Each path below is one point turned by a fixed rotation once a step. After each direction that follows a path, write how fast that rotation turns it, in degrees a step (0 if it stays still).
Each turn is a multiple of 5 degrees from 10 to 175, or 0.
Each row of a path follows its step; steps can be skipped.
Path 1:
step 0: [ 0.33  1.32 -0.39 -0.89 -0.63  1.92  0.25  0.21 -0.85 -0.22 -0.42 -2.41
  0.82 -0.24 -0.22 -0.48  0.50  0.32 -1.26 -1.33 -0.81  0.49  0.27  0.28
  0.22  0.44  0.15 -0.26 -0.72  1.28 -0.02  2.30  1.20  0.20  0.67 -1.60
  1.62 -1.24 -1.18 -1.01 -0.20 -0.56 -1.33  1.21 -0.68  1.93 -1.39  1.07
 -1.98  0.17  2.18 -0.65  0.52 -1.71 -0.54 -0.21 -0.74 -2.56 -0.95  0.26
  1.02  2.76 -1.07 -0.04  0.40]
step 1: [-0.37  2.91 -0.47  0.19 -0.83  0.71 -1.78  0.32 -1.84 -1.94 -2.37 -0.68
  1.10  0.69  1.23  1.58  1.22 -1.14  1.90 -0.13  0.49 -0.32  0.06 -0.74
 -1.40 -0.18  0.85  1.10  1.44  0.91 -1.05  0.22 -0.20  1.65  0.13 -0.03
  0.69  1.47 -0.68  0.16  1.41 -0.73  0.72  0.55  0.45  0.77 -1.35  1.11
  0.05  1.67 -0.11 -0.24  0.34 -0.36  0.42  0.80  1.48  1.72  0.29 -2.17
 -0.68  0.17  0.51  1.86  1.19]
step 3: [-2.00 -0.06  1.24  0.86 -1.30  0.44 -1.87 -0.69  1.71  0.57 -1.55 -0.44
 -0.09  0.58 -0.57  1.57  0.70 -0.59 -1.60 -1.45  0.65  0.35  0.14 -1.23
  0.41 -0.30 -0.87 -0.96 -1.43 -2.35 -2.47 -0.44 -0.13 -1.26  0.72 -1.76
 -1.01 -0.51  1.97 -0.02  0.81 -1.80 -0.57 -1.53  0.11 -0.23  0.34  0.55
  0.00  1.24  0.81  0.87  1.53 -0.38  1.15  2.08 -0.32 -0.01  2.16  0.83
 -0.13 -0.29  0.43 -0.96 -0.25]
step 4: [-0.49 -1.67  1.30 -0.78  0.05  0.18 -0.52 -1.89 -1.63  0.43  0.18 -2.35
 -2.67 -0.01 -2.52 -0.70  1.23 -1.80  0.07  1.04  0.21  1.88 -0.57 -2.08
 -1.04 -0.62  0.19 -1.34 -0.22  1.28 -1.19  0.42  1.01 -1.01 -0.49  0.46
  0.09  2.09 -0.48  0.19 -0.26  1.61  0.21  1.97  0.56 -0.28  0.69  0.92
 -0.07 -0.72  0.81 -0.54 -0.72 -0.37  0.41  1.13 -1.06  0.29  1.40  1.32
  0.04 -0.49 -0.53  1.18 -1.03]
step 5: [-0.83  1.12  0.19 -0.26 -0.19 -0.50  0.07 -0.40 -0.16  1.35 -1.29 -1.51
 -1.76 -0.10 -1.82  1.65  0.58  0.42 -0.01  3.08  0.39 -1.45  0.45 -1.05
  1.15  1.33  0.08  0.40  0.03 -0.92  1.38  0.99  1.86  1.43 -1.36  1.27
 -0.09 -0.77 -1.07 -0.05 -0.62 -0.68 -1.43 -2.30  0.77 -1.44 -0.79  0.60
 -0.41  0.39 -1.57 -0.56 -0.89 -1.12  0.74 -0.12  2.16 -0.50  0.04  1.39
 -0.88  0.41 -2.28  0.28  0.66]
step 6: [-1.50  0.32  1.70  0.86 -0.44  0.81  0.48 -2.26  0.22 -1.36  1.63 -1.39
 -0.02  0.66  0.27  0.16 -0.97 -0.65 -0.54 -0.92  1.49  0.24 -0.16  0.53
  0.30 -0.63  0.82  1.09 -1.68  2.63  1.73  1.85 -0.11  1.25  1.82 -0.75
  0.01 -0.60 -0.56 -0.77  0.83  0.01 -0.78 -1.35 -0.46 -0.02  0.09  1.88
  0.00  1.85 -0.60  0.70 -2.73 -0.36 -1.07 -0.81 -1.13 -0.98 -0.97  0.10
 -2.41  0.90  0.31 -0.38 -0.05]
step 7: [ 0.17 -1.14 -2.11  1.14  1.56 -0.37 -0.95 -0.78 -1.34 -1.76 -0.92  0.59
  0.63  2.09  0.44  0.39  0.41 -0.37 -1.97 -0.92  0.44 -0.60 -0.96 -0.67
 -0.01  1.05 -0.75  1.80 -0.43 -0.36  0.18  0.99 -0.07 -0.43 -0.44  0.47
  0.27  3.00  1.52  0.59 -0.76  0.22 -1.99 -0.22  1.30 -1.53 -0.77  2.13
  1.12  0.58 -0.70  0.05 -0.53 -1.26 -0.08  0.13 -0.10  0.89 -0.28 -3.02
  0.15 -0.50  0.13 -0.74  1.68]
step 8: [ 0.24 -1.90 -0.27  1.31  0.08 -0.84  1.90 -1.21  0.49 -1.19  2.00 -1.59
  0.39 -0.59  0.96 -0.42  0.59 -3.08  0.89 -1.49  0.92 -0.77 -2.22  1.21
  0.21  2.20  0.47 -0.51  0.29 -1.63 -1.52 -2.51  0.95  0.96 -0.37 -0.12
  0.45  0.39 -0.58 -0.82 -1.43  0.30 -0.71 -0.80 -0.60  0.10  1.07  0.32
  1.34 -0.90 -0.14 -0.95  0.54 -0.44  0.71  1.34  1.26 -0.27 -1.11  1.21
 -0.62 -0.01  0.91 -0.54  0.97]
step 9: [-0.13  0.26  0.95  0.54 -2.71 -2.03 -0.97 -0.78 -0.87 -1.08  1.86 -0.27
  2.11  0.64 -1.86  0.37  0.25  1.82 -2.02  0.06  0.01 -0.79  0.94 -0.53
 -0.56 -0.03  0.50  0.15 -1.70 -1.71 -1.26  0.54 -0.16 -0.59 -0.02 -0.47
  1.47 -0.73 -0.20  0.84 -0.29  1.40 -0.34  0.87 -1.13 -1.18  0.79  0.07
  1.59  0.79 -0.98  0.26  0.91  2.17  1.23  1.17  0.56  0.54  0.59  2.15
  1.17  0.72 -0.70 -1.64  1.09]
Directions:
[ 0.03  0.14  0.01 -0.12 -0.24 -0.44  0.08 -0.41 -0.29  0.63  0.09 -0.49
  0.04  0.50 -0.13 -0.32 -0.48 -0.13  0.54  0.45 -0.04 -0.22 -0.05  0.28
 -0.32  0.06 -0.06 -0.14 -0.05 -0.07 -0.17 -0.42 -0.25 -0.44  0.24 -0.28
 -0.13  0.09  0.59  0.04 -0.22  0.14 -0.01 -0.04  0.24 -0.11  0.33 -0.57
  0.00  0.53  0.00 -0.01  0.40 -0.23 -0.02  0.26 -0.35 -0.10  0.12  0.26
  0.39 -0.08 -0.34 -0.13  0.18]  65
[-0.17 -0.11  0.17  0.03 -0.21 -0.07  0.26  0.33  0.43  0.36  0.14  0.85
  0.25 -0.26  0.19  0.21 -0.12 -0.11  0.11  0.11  0.22  0.36 -0.33 -0.18
 -0.26 -0.07  0.06 -0.19 -0.35 -0.15 -0.49  0.24  0.13  0.51 -0.75 -0.13
  0.28  0.36 -0.11 -0.15  0.11  0.36  0.33 -0.02  0.36 -0.34  0.24  0.08
  0.27  0.24  0.06  0.08  0.31 -0.27  0.27  0.19 -0.49 -0.05  0.12  0.29
  0.29  0.27  0.27 -0.08  0.28]  60
[-0.13 -0.28 -0.12  0.07 -0.15  0.49 -0.07 -0.48  0.32  0.01 -0.26  0.18
 -0.79  0.22 -0.06  0.61 -0.14  0.02  0.08  0.33  0.03 -0.23 -0.08  0.01
  0.15 -0.31 -0.31 -0.27 -0.36  0.41  0.20 -0.36  0.09 -0.35 -0.30 -0.24
 -0.04 -0.24 -0.13  0.06  0.11  0.43 -0.09 -0.15  0.53  0.02 -0.21  0.18
 -0.25 -0.02 -0.38  0.00 -0.15 -0.43 -0.14  0.15 -0.05  0.71 -0.13  0.23
 -0.15 -0.16  0.13 -0.25 -0.55]  35
[ 0.17 -0.13  0.35 -0.08  0.15  0.04  0.30  0.19 -0.88  0.24  0.20  0.10
 -0.37 -0.33  0.01  0.39  0.13 -0.22  0.03  0.17 -0.23 -0.31  0.67 -0.17
  0.03  0.00  0.12  0.07  0.06 -0.17  0.17  0.25  0.12  0.75  0.44 -0.50
  0.11 -0.42 -0.32 -0.32  0.19  0.17 -0.06  0.28  0.09 -0.03 -0.25 -0.10
  0.26  0.73 -0.38 -0.14  0.22  0.15 -0.27  0.03 -0.05  0.27 -0.07 -0.11
  0.29 -0.06 -0.07  0.09 -0.07]  80
[-0.22 -0.16 -0.42 -0.02  0.35  0.23 -0.51  0.00 -0.30 -0.13  0.13 -0.01
 -0.06  0.36  0.23 -0.12  0.52 -0.26 -0.04 -0.13 -0.07 -0.44 -0.32 -0.54
  0.08  0.06 -0.09 -0.31 -0.46 -0.70 -0.22  0.05  0.07  0.10  0.10  0.06
 -0.18 -0.15  0.30 -0.31 -0.09  0.22  0.56  0.39  0.11 -0.05  0.20 -0.15
  0.09 -0.38 -0.08 -0.39  0.23  0.01 -0.12  0.00 -0.11 -0.60 -0.40  0.37
 -0.09  0.12 -0.11 -0.17 -0.64]  80
[-0.33 -0.22  0.10  0.24 -0.28  0.03  0.36  0.57  0.18 -0.01  0.34 -0.38
 -0.19  0.13 -0.68  0.31 -0.18  0.23  0.15 -0.39  0.13 -0.40  0.12  0.07
 -0.26  0.04 -0.07 -0.49  0.07  0.04 -0.32 -0.28 -0.62  0.28 -0.07  0.31
  0.00  0.59 -0.06 -0.46  0.25  0.33 -0.22 -0.05 -0.09  0.02 -0.01  0.15
 -0.57  0.03 -0.01 -0.34  0.24  0.18 -0.40 -0.36 -0.14 -0.27 -0.16 -0.34
 -0.27 -0.15  0.02  0.15 -0.12]  170
[-0.36  0.06  0.13 -0.83 -0.27  0.54  0.17  0.19 -0.14 -0.38 -0.14 -0.18
 -0.14  0.12 -0.30  0.12  0.02  0.33 -0.33 -0.03 -0.30  0.05  0.00 -0.05
 -0.24 -0.35  0.59 -0.47  0.45 -0.19  0.11  0.14  0.00 -0.09 -0.41 -0.07
  0.14  0.03 -0.22 -0.18 -0.45  0.17 -0.19 -0.04 -0.30 -0.06  0.05 -0.61
  0.37  0.13  0.13  0.29 -0.39 -0.26  0.37  0.10  0.02 -0.19 -0.30  0.45
  0.05 -0.41 -0.32 -0.02 -0.01]  70
